rotation ticks, each row followed by its count of ticks:
The counts run from 0 to 435.
[ 85 133 115 198 132 114 125 156 117 130 165 128 157 126 131  90 116 132
  90 141  96 136 107 130  96 146 134  33 113 156  93 122 159 121 114 115
 126 165 118 149 101 119 140 121 129]
30
[121 179 124 118  99 182 118 136 129 151 104 162 136 121 171 142 114 130
 120 101 123 115 121 117 116  96 133  82 179 154  88 149  90 157 146  72
  74 186 146 125 134 154 145 139 172]
225
[103 125 162 157 116 149 124 127 134 124 122 128 138 121 156 111 101 139
 121 154  83 110  85 119  99 131 167  48 113 160 103 157 124 147 142 149
 126 185 162 153 106 147 118 145 153]
190
[ 93 111  92 165 127  97 118 104  94 184 125 151 132  92 147 147 103 156
 108 117 136 132 115  84 121 113 131  97 137 176 121 119  92 180 101 135
 176 165 134 117 124 150 128 179 119]
116
[136 131 100 158 152 130 172 135 133 149  83 118 139 175 134 124 130 141
 106  94 111 141 112 137 133 157 165  73 136 175  96  90 134 165 134 108
 104 207 132 144 123 148 151 145 123]
298
[126 166  96 145 116 138  98 162 153 125 112 172 177 116 108 147 158 124
  89 151  90 108 134 116 155  90 150  68 145 135 113 106  91 138 121 130
 163 153 139 120 103 160 172 137 155]
2
[100 175  83 150 116 126 127 138 113 179 143 166 154 116 123 101 109 113
 148 120 135 118 139 108  97 136 117  80 149 141 132  88  90 171 125 112
 168 133 122 133  98 134 164 147 161]
253
[109 169 111 175 118 140  97 136 124 149 149 153 159 146 139  86 144 140
  85 129 112 134  80  98 119  97 115  71 146 139 126 144 155 136 128 110
 156 164 122 105  98 110 158 154 175]
38
[142 116 122 157  93 113 157 101 114 161 104 133 124 115 121 149 126 133
 124  96 123 148 124 133 155 126 158  54 115 166 138  83 110 191 141 142
 175 169 137 125 125 148 110 124 168]
125
[101 116 110 126  86 150 133 113 133 145 129 130 127 103 143 162 104 139
  98 167 122 134  99 129 117 150 171  50  82 182  94 140 142 116 144 126
 116 170 117 125 100 139 122 161 129]
346
[ 83 158 121 136 149 155 101 130 149 128 165 163 162 147 133 106 131 145
 107 150 108 133  89  91 108 160 178  74 118 143 103 145 116 164 146 148
 119 156 121 141 109 127 173 164 140]
181
[107 141 106 157 116 133 105 118 169 128  87 130 176 127 118 115 148 108
  89 103 104 122 109 133 151 115 179 111 166 166 108 122  74 129  99 129
 138 165 160 136 115 157 192 167 151]
146
[126 186 111 102  91 138 154 141 145 163  95 173 119 128 150 114 122 165
 171 121 154 101 136 119 133 101 136  85 156 159 134 129 112 147 142 105
 149 156 114  75  84 152 146 129 133]
87
[ 96 139  99 112  90 138 120 131  93  91 116 139 137 133 119 125 140 116
 122 131  93 125 144 150 100 120 179  59 139 162  93  96  94 162 115 129
 137 169 151 162 121 139 160 115 163]
371
[137 132  92 130 110 123 150 132  81 149 123 156 136 134 161 138 117 130
 138 156  91 108 109  83  91  93 166  90 137 184 120 137 131 157 161 124
 102 179 147 116 130 143 111 150 166]
207
[ 84 136  66 127 132 123 114 130  93 119 147 161 149 125 137 147 116 133
 106 129 105 127 149 111 107 114 171 101 141 176  79 113  88 174 108 121
 120 162 135 171 152 144 166 142 135]
378
[125 126 122 167 125 119 153 165 134 155 137 142 174 104 140 102 113 112
  85 121  84 156 126 128  85 131 135  51 108 136 120 106 141 155 112 142
 129 177 135 158  84 105 141 155 138]
425
[ 97 136 152 142 101 138 158 108 125 167  87 143 138 155 131 130  68 125
 186 127 131  98 101 111 131 139 163  82 112 179 116 150 109 149 150 140
 148 168 151 169 106 153 154 151 157]
333
[130 147 100 166 147 120 121 156 134 182 123 149 169 105 155 115 124 115
  78 124 111 139 106  85 105  93 133  96 127 151 129 152 141  98 125  98
 127 194 119 106  85 116 156 186 130]
427
[133 177  88 119  97 166 107 133 121 127 117 147 141 135 151 144 121  96
 120 136 115 138 109 112 106 101 159  87 164 173  90 146 125 116 169  69
  69 182 117 107 128 163 141 142 169]
219
[105 151 123 155 129 132 135 142 115 160 180 194 150 148 149  95 154 163
  92 114 130 156  88  84 124  96 160  63 131 132 146 147 152 176 143 120
 143 173 132 121 110 105 135 115 153]
43
[ 77 120 124 139 124 117 127 149 170 156 103 169 168 140 119 135 141 152
  86 103 124 120 116 127 168  88 170 105 140 166 124 123  86 148  81 138
 154 173 148 160 110 131 191 127 121]
151
[ 99 154 129 143 116 144 130 152 123 134 171 178 151 124  88 117 152 133
  81 136 160 141 121 103 130 119 152  29 149 122 134 126 118 125 160  92
 168 150 108 134  98 132 160  95 135]
401
[102 113  91 150  94 134 128 145 116 109 128 134 145 104 121 133 110 121
  93 136 102 109 146 155 130 136 150  40 137 178  76 100 117 120 102  80
 117 159 127 148 113 156 146 103 139]
382
[103 132 129 138  92 152 138 145 180 142 107 151 143 157 128 121 140 178
  88 110 144 142  83 156 169 134 149  54 143 176 117 141 130 133 113 107
 165 169 110 129  96 127 156 111 112]
311
[ 75 150 110 183 143 103 112 149 123 169 180 165 157 121 146  97 117 162
  87 132 140 134  97  87 126 105 141  82 125 152 118 157 148 130 114  81
 127 163 107 107 103 114 152 135 130]
32
[112 115  96 163 139 121 122  86  89 198 107 135 112 105 144 149 104 144
 101 110 136 125 106  78 122 118 126  95 139 176 114 126  94 177 133 120
 169 189 115 103 133 155 126 188 148]
117
[ 78 110 128 145  78 114 153  99 100 181 121 133 122  93 123 138 104 148
 101  89 146 150 127 143 130 124 128  65 115 177 132 115 109 157  97 121
 190 163 124 145  98 114 124 127 134]
114
[138 110 124 163 112 113 147 135 104 134 101 105 141 118 120 103 162 126
  82 104  96 151 114 133 102 134 175  50 138 142 151  90 115 155 118 147
 177 207 152 128 104 122 131 142 117]
281
[134 149 134 168 138 158 135 117 122 188 125 118 118 103 134 135  94 119
 102 107 152 153 112 116 114 158 126  48 127 130 119 106 107 171 168  84
 121 190 109 134 106 138 149 148 163]
262
[ 84 115 145 128 119 135 141  98 105 179 122 129  87 104 146 142  92 149
 116  89 161 140 130 119 101 148 142  71 119 163 101 139  85 168 127  96
 151 190 113 152 121 137 147 141 134]
107
[134 152  96 157 124  96 143 143 145 161  87 142 161 154 149  96 120 140
 146  79 107 120 114 120 165 113 163 121 147 187 131 112 121 170  90 110
 123 194 148 121 110 142 149 145 143]
296
[ 92 104 128 126 136 129 141 145 152 137 109 154 148 140 116 145 152 133
  67  88 137 142 122 130 169 101 186  83 133 160 118 140  96 133  94 105
 141 180 135 159 116 132 181 127 116]
150
[ 94 124 135 133 107 151 141 114 123 149  80 119 130 165 119 101 109 125
 162 143 146 103  82 105 130 136 160  72 148 175 120 154 122 105 166 126
 164 162 131 154  81 157 169 145 150]
327
[126 152 148 116 100 164 142 138 111 150 133 152 136 164 140 101 138 122
 118  85 118 171  99 126 101 115 172  61 161 117 148 146 129 170 155 130
 123 186 148 156 105 113 146 120 166]
54
[140 146 105 144 145 117 133 169 119 168 137 180 161 124 168 118 140 149
  81 119  96 148 115  86 104  92 145  96 127 131 131 121 148 177 112 140
 130 199 130 115 100  91 145 170 128]
432
[128 120 120 145 142 137 170 136 155 154 116 146 132 160 141 137 121 175
 110  94 133 148  91 128 162 149 166  80 136 182  99 131 145 147 121  91
 103 196 117 122 139 132 152 133 105]
304
[111 160  88 144 116 149 115 136 144 140 101 129 179 182 130 121 146 134
  98  96 122 160  98 145 146 130 146  97 144 175 114 102 143 140 100 109
 142 172 115 134 106 107 192 144 139]
300
[ 99 112 142 164  86  96 133 133 128 142 140 149 144  96 156 107 106 138
 134 152 100  93  94  99 121  88 169  71 131 178 128 182 137 130 118 127
 125 177 164 120 106 150 107 135 150]
195
[117 129 131 142 124 169 148 134 168 146  98 131 129 161 134 131 141 170
  89 102 151 132  81 132 157 145 148  50 158 166 106 137 140 107 131  89
 134 189 106 119 106 134 165 126  93]
310
[106 155 128 126 116 145 132 165 122 117 136 130 144 136 102 107 165 122
 112 126 122 112 154 136 130 121 182  46 125 127 117 115 110 117 150  94
 161 169 119 159  91 149 185  96 155]
12
[125 144  81 158 160 114 124 155 136 129 110 157 173 160 114 114 140 145
 125 173  95  87  99  82 138 124 156  80 141 162 108 109 117 145 125 129
 162 161 129 121 100 163 179 166 120]
164
